One vector is turned by the same rotation once a tick. Each row is the vector after some number of ticks, and that number follows the row.
The counts run from 0 to 1016.
[  7  32 -19  23   3 -29 -15  22  33 -13 -23 -22  12  -9  41  16  -9   0
   7 -21 -25 -72  28 -29 -14  28  50 -26   5  11 -21 -26 -28 -31 -14  24
 -55  31   1 -24  28 -10 -23 -23   8  10   2  -8 -19 -20 -41  21   6 -25
   4 -31  34 -30  12   0  -9 -17  49  24  29   9] : 800
[ 11  -3 -11   9  22 -52  12 -45  25  39   6 -18 -36  41  29  13  18  -6
  44  -5 -19 -18  22 -14 -19  27  14 -36  40  -4  24  11 -13   1  10   6
 -22   9  58  28  20 -21   8 -59  -8  29   0   4  17 -29 -10  17   4  -5
  17 -54  20  34  25  -3   4  39  -2 -21   1  37] : 620
[-60 -25  28 -18  19   0  -1 -16  27 -78  12  -4  14 -36   2  23  -2 -11
 -19 -25  16  48 -17   2  -2   2 -37 -12 -42  41  11  15  -9   8 -19 -66
 -56 -31 -23  36  10   4  11 -21  34 -13 -29 -12  45  24  -7  17   9  13
   1   4  14  -3  12  -7  -4  28 -20   8  20 -23] : 840
[-28  10  20   9  29 -37   2  -5  33 -27  -4 -27  46 -16  33  31  28 -11
  -2 -14 -23 -10 -30  14 -32 -10  -9 -25 -33  19  35  -8 -29   6  -8 -41
 -89  -4   0   7   7  -1 -12 -53  -1  -2  -9  -9  29  -8  11  13 -24  -7
  35   2  18 -25  51  23   8  36  30  -5  14  -3] : 979
[ 12 -17   4   9   6  29  -1  19  20 -47  -9   2 -14  -2  43  22 -21 -10
  40   9  13  12   8  11   8   6 -16  15   3  57 -22  43 -19  41  13 -34
 -16  -4  18  71 -31  42  42  -1  14 -22  12  13  17 -31 -22   6  20  10
 -10   3  12 -16 -17 -14 -37  -9 -57  27 -21  29] : 388
[-57 -15 -16  11 -25 -40   0 -44 -33 -17  -6  26 -67  23  15 -48  13   6
  18 -24  -9 -26  27  -2  -7   7  -3 -28 -20   1  10 -17 -31 -36  26  37
 -31   4  26   2  27 -27 -20 -19  16   7  -2  11 -21 -37 -31  23   1  28
   5 -59   0  21 -12 -24 -16  -2  -7 -15  34  23] : 78
[  6  10  -1 -19   7  50 -19 -11  -9 -39  38  -9  -1 -49  -6  17 -11 -18
  16 -44 -14 -13 -24  13  29  17   4  -4  35   7 -34 -43  18   3 -19   6
   3  30  22  -9   5 -14 -24  35  13  12  21 -10  16  23 -13  -3   4 -60
 -29   9  -9 -75 -19  29   4 -54  -8  12 -32 -54] : 674
[-23   9 -45 -16 -18  41  24 -20   7 -17  38 -10 -62 -31 -11 -26  -5 -18
   2 -13 -14   7   6  13  50  26  15  20  67  -1  11  18   7  -9 -34  12
  20  57  30   7  13  30  17  -6 -19  -9  48 -15  12   9 -14   4  40 -31
 -41 -16  19   2 -18 -21 -39   7 -16  28   2  10] : 105
[  6  11 -26  11   2  10   1 -18 -21  51 -13  -5  11  22  39  13  14   9
  59   2  -1  12  -5   3 -34  19 -43  10  15 -41  16  -7 -24  20 -13  -6
  15  30  38 -34 -23 -23 -22 -28  35  36  24   1  -6   2 -18   6 -12   2
  16 -14   3 -31  24  70 -23  50  13 -15 -58   6] : 871
[ 29 -10  -9  13  11   7 -16  -7   4  34 -13   3 -20  42 -31  -8 -10  14
  24   7  -1  28  28   7  -6   4 -12  12  10 -56  15   4  27  40  20  11
  41   5  49  -2 -57 -21   7   9 -13  29  31   0   5 -28  11  -2  -6 -50
   3  -7 -38  -9 -32  68  16  34 -36 -13 -59 -28] : 878
[-17 -10  45 -11  40  -7 -12  14  24 -26   7 -31  14 -38 -10  27   5  -9
  20 -13 -18  14 -10  -4  -9  25  -3 -14 -52  39  12  16  18  20  15 -50
 -56 -20  -6  51 -10   0  12  -9 -12  20 -12  27  57 -41   9  32 -21 -23
  -4  26  -6 -47   2  -5  25   0 -28 -11 -16 -46] : 136
[-31 -28  -9  -4 -13  -6  -2 -11  19   1 -10   0  68 -34  52  32 -25  27
   0 -32   0 -14 -15   7 -11   5 -11  -1 -20  20 -27  12 -34   2 -53 -46
 -16  -6   9  -8  -7  18 -14 -19  42  53 -10  -9   0  46 -11  44 -27 -19
  -7   7  25 -35   7  49  27   0  10  33  13  -6] : 298
[ 11   2 -51  -2  11   1  10   3  26 -57  -8  12 -33  18   1   7 -15 -12
  23  -9  26  -6  31 -27 -13  28  24 -23  14  -3   1 -17  20  18 -24 -21
 -12 -20  28  50  -4  67  37 -29  30  -4   6 -20 -22 -40  -9  -1  30   3
  27 -33  30  61  -2  -4  -2  39 -41  35   4  29] : 365
[ 27  15 -51  21  12   8 -34  35  14 -22 -35  -1  48 -27   9  10   3 -17
   9 -31 -23 -60  43 -20  -6  10  45  -8   0 -14 -18 -53  22  -5  26  15
 -43  14  12   0  11  30 -15  -7  12 -10   9 -18 -35 -28 -24  21   2 -20
  29  21  23 -42 -12   6  14 -13  10  54  28   8] : 796
[ -2  15   9   7  29   2   9  24  48 -43 -21 -19 -36   0  18  39   9   9
  33 -14  -7 -33  24 -12 -35  22  48 -18  -9  43  22   3  -3  28   8  12
 -49 -26  16  53  -8  12  48  -2  -1  -8  -5  33  22 -56 -13  46   1 -45
  -4  -6   9   0  -5 -26  13  16 -12   7 -38   5] : 251
[ 46   2  22  20  -6  -3 -32   8  65 -49 -17 -49   1 -30  41  67 -28 -10
  12   0   8  11  31 -36  15  21  -3 -13 -14   7 -31  22  12  48  -4  25
 -42 -10  -7  12  17   4  18 -13   6  29   3 -34  13  -1 -18  24  -3 -30
 -14   3  15 -33 -23  31  -5 -20  -7  20  28 -23] : 683
[-30  11 -32 -37  18  67  26 -13   8 -31  26   3 -27 -46 -26 -12 -11   2
   3 -44 -15  -6  -8  -2  26  26  25  -3  60  14  11 -22  19 -23 -40  11
  10  36  30  15  18  -2  -5  19  -1   3  11  15  19   6 -25  24  30 -52
 -29  18   7 -18 -11 -29   0  -4 -15  18 -44 -23] : 108
[  1  22  28 -12  19  -7  15  15  30  15  16 -46 -31 -12  33  29  -7 -18
  34  22 -16  41  -4 -29  33  29  15 -10  25  27 -26  77 -29   1 -23  -3
 -26  41   6  19   8 -13   5 -28 -22  20  34  -8  46 -19 -14  10   2  -8
 -43 -21  22 -21  19 -20 -61   3 -10   5   1   8] : 123
[  5 -21  -4   8  12 -30   5 -43  68  14  -8 -18  18  11  24   4   4  -7
  26 -11 -17 -32  16 -15 -27   0  17 -31  34 -13  39  14  20  19  -1   3
 -37 -45  44  49 -24   8  40 -47  -7  10  37  -1  15 -11  11  27   4 -33
  34   4  23  28  16  10  33  58 -35  -3  -2  31] : 614
[ -3   0  -7  10  17 -30  -2 -24 -25  17  -5  12 -17  31 -10  27   2  22
 -18 -45 -14  -5  21  19  -9  12 -11 -15  13 -18   3 -36 -32  -8 -26   2
   3  45  21 -42 -10 -49 -31 -16   7  35 -17 -25  -1  17 -22   3  -1 -58
 -11 -70 -19  -6   8  60  29   1  57  -1  -8   1] : 171
[-55 -25  -3  -5   0 -41  21 -11 -31  33 -15  41 -16  61   4   5   5  14
  17 -25  -2  -5 -16   9 -23   7 -17 -21  14   6 -17   5 -52  -6 -30 -39
   7  24  18 -17 -39 -25 -24  -6  33  29  -2  10  13  30 -31  -4   2 -17
 -11 -79 -16   5  14  42   2  11  29 -25 -27  14] : 1008
[-56   0  28 -31  -3  33   6  31  44 -39 -13 -15   6 -42  -5  -2 -16   0
  14 -23 -15   3 -17 -15  13  22  32  -5  -2  43 -10  41  20  12 -15   5
 -43  -8 -21  27 -10   0  22  35   7  15  24  13  43  15 -15  45   5 -41
 -39  30   4 -47 -17 -28  -4 -14 -29  19 -32 -45] : 950
[-67 -39   9  -3 -18 -12  -3 -18  27 -26 -39  31   8  24 -40  -5  -8  15
 -27 -46 -12  20  56  14  -2   9   8  -3 -44  23  31  14  13  10  23   6
 -29 -33 -18  16 -13 -19  24   1  27  12 -34  -7   5  23 -25  52  17 -28
 -14 -25  -6  25 -37   1  47  37   5  29  11  -6] : 453
[-36 -51  23  -1  -8 -21   6  -5  36 -17 -37  25  39  32   7  26 -20  21
 -20 -35   0 -13   8   4 -16 -21   3 -40  15   7 -27  -8 -14  16 -32 -12
 -16 -45  26  22 -33 -10  22  16  48  19  -1 -20  -1  60 -16  23  -1 -49
 -11 -31  -2  31 -20  56  41  -3  -5   7   3   7] : 182
[-38  43  -9  -8  28  36  17  24  -1   8 -12 -17 -29  -6 -18 -34  27   6
  36  -7 -28 -12 -25 -15 -13  13  58  -6  41 -30  -3 -24  -6 -12 -23  33
  -9  31  21 -18 -10 -17 -22  13 -13  -5  66  21  12 -35 -12   3  -2 -44
  -1   0  13 -23  16  -5 -32   9   4 -19 -79 -14] : 241
[-10   3   8 -27  46   2   4  57   4 -38 -23   9  20  13 -15  61  12  -7
   1  -3  -5  72  25 -32  -8  18  -4 -20 -39  33 -21  11 -40  20 -15 -59
 -36  17 -10  18   1  35 -34 -24  44 -11 -29  -6   5 -10 -10  14  13  36
   8  -6  12   5  32   5 -15  20   9  30   3  28] : 5
[  5 -30 -25  14  25   8 -21 -17  29 -42   3  -3  25 -15  33  22 -35   6
  -7 -10  35  21  13  28   2  22 -58  27 -48  24  16  15  -9  19 -10 -79
 -15 -33 -13  35 -40 -11  41 -39  -2  -3 -38 -24  14   4 -20  12  -8 -10
   6  -5   7 -11  -6  33   0  40 -29  30   1  -8] : 25
[ 13 -19   4  23   3 -18 -15 -29  14  15 -34  -7  41   4  65  44  -1  21
  54 -16   2 -26   6 -11 -39  -2 -25 -29   9 -21   1 -21 -16  27  -4  13
 -21 -35  50   8   4 -33   3 -25  49  53  -6   8  -4   4 -14  34 -29 -15
  26   8   1 -20   1  52  18   6 -10 -24 -15  21] : 50
[-25  -9  21  21  -2 -23 -31  -8  29 -64 -24 -25 -25   6   6  33  15  -9
   3   5  22  37  26  -3 -16   1 -11  -5 -81   0  14  15   4  52  31   8
 -68 -35 -22  -1   7  13  12 -25  12   4 -13 -29  19 -37   0  25  -9  12
  17 -11   8   3   0  24   4  54 -10  10  32 -10] : 706
[ -4 -21  20  41   0 -58  -2 -17  11  18 -26  -6  -8  77  48  -1  -1   4
  35  12  -4 -10  23  -8 -22 -25 -18 -37   7  -2 -16  29 -50  -1  36  27
 -44 -16  43  28 -31 -44  28 -25  -3   7  22   4  -5 -23 -14  19 -20  10
  13 -42  -2  19   4  16 -25  10  -8 -31  10  51] : 891
[ 29  11   7  20  34 -22 -20   7  40 -14   0 -38   6 -13  21  42   3 -17
  20  19  -7  27  14   0   7  19 -20   9 -55  35  14  41   3  44  43 -46
 -62   6  -4  39 -10  21   8 -43 -12   4 -18  -3  38 -60   5  19 -14  25
  11   7   3 -36   9   2   3  29 -10  16  16  -5] : 140
[-19 -38  -8  10 -33 -10   1 -42 -30  12 -12  33 -20  50  14  12  12 -31
  28  -6   2  47  33   5   9  -6 -51 -34  28  -6 -23  25 -25  30  20  21
  15  24  45   6   3  -4 -29   0  53  16  13 -26  -1  35 -33   4  26  28
 -21 -46 -16  10 -18  32 -22   3  -7 -12  18  41] : 191
[-13 -33 -10 -15  32 -18  -1  39  -1  -3 -27  34  27  41 -31 -18   1 -15
   6  -5 -32  -5  16 -27 -19 -28  36 -36  -3   1 -38   7  12   2  25 -52
 -15  -6  38  65 -40  48   5  10  16 -13  34   9 -17 -35  12  -3  16  18
  32   1   7  25  -7  -1  19  -1 -43  20   8  21] : 635
[-45   6  45 -37  37  11   7  16  -8 -10  17 -17  -7 -35 -32  21  11 -12
  24 -16 -31  20 -37  -1   9   7  10  -4   1  23   5  19  21   5   0 -28
 -38  17  11  25 -16  -5 -12  21 -19  18  25  30  57 -19   9  11  -4 -24
 -22  22 -16 -65  11  -6   8  -3 -26 -17 -61 -59] : 131
[-37   4 -34   2  -6  28  -6 -29 -26 -21  -1  30  18 -11  33 -47   4 -22
  30  18  -4  22 -18 -35   6   4 -51 -17  13 -29 -17  -2  -4 -33  18  15
  -8  10  13 -15  22 -27 -31 -24  32   0  26 -17 -21   2 -18  18   3  69
  29  15  15 -30  -7  -2 -87  -5 -30  -5  16  13] : 213
[ 16   6 -26 -19  12  55   4 -10  46 -36  16 -21 -25 -35 -29  10 -22 -11
   4 -18   2  17  28 -14  46  35  36  10  33  12 -10  19  41  20 -27   1
  17  10  26  48   1  39  46  -4 -14  -3  14 -12  17 -10  -2  24  30 -52
 -32  17  10   2 -31 -30   4   7 -47  47  -7  -5] : 111
[ -3  -4  35 -17  31   4 -13  17  25 -24  14 -32   3 -40 -25  12  -8 -23
  19   5 -20  42 -11   8  14  -4  -6  13 -43  28  -5  37  39  54  29 -38
 -40   6  13  49 -32  32  23  -2 -30   2  21   3  51 -48  24  16  -9 -14
 -12  29 -10 -29  -5  -2  14  24 -53  13 -15 -41] : 134
[  8   7 -34  22   9  -5 -33  -3  43 -34 -19  -6  18 -39  19  -8 -18   5
   1 -40  -9 -86  31  -9  -8  27  47  -9 -19   0 -11 -37  30 -22   8   5
 -58 -10   8  15   5  12  21  -7 -13  15  -8  -6 -16 -37 -25  35   0 -44
  15 -10  23 -30 -37   1  23 -15   2  44  23 -20] : 794
[  9  17   8   4  19   4   0  31  48 -31 -30 -20 -40  -1   2  24   1  -7
  35  -7 -12 -25  39   1 -14   7  49  -5  -1  28  18  18  16  51  17   2
 -41 -15  26  49 -21  35  53   1 -14 -16  13  12  20 -57 -10  19  10 -47
  -9   0  14  11 -13 -24  12  30 -32  14 -24  12] : 250
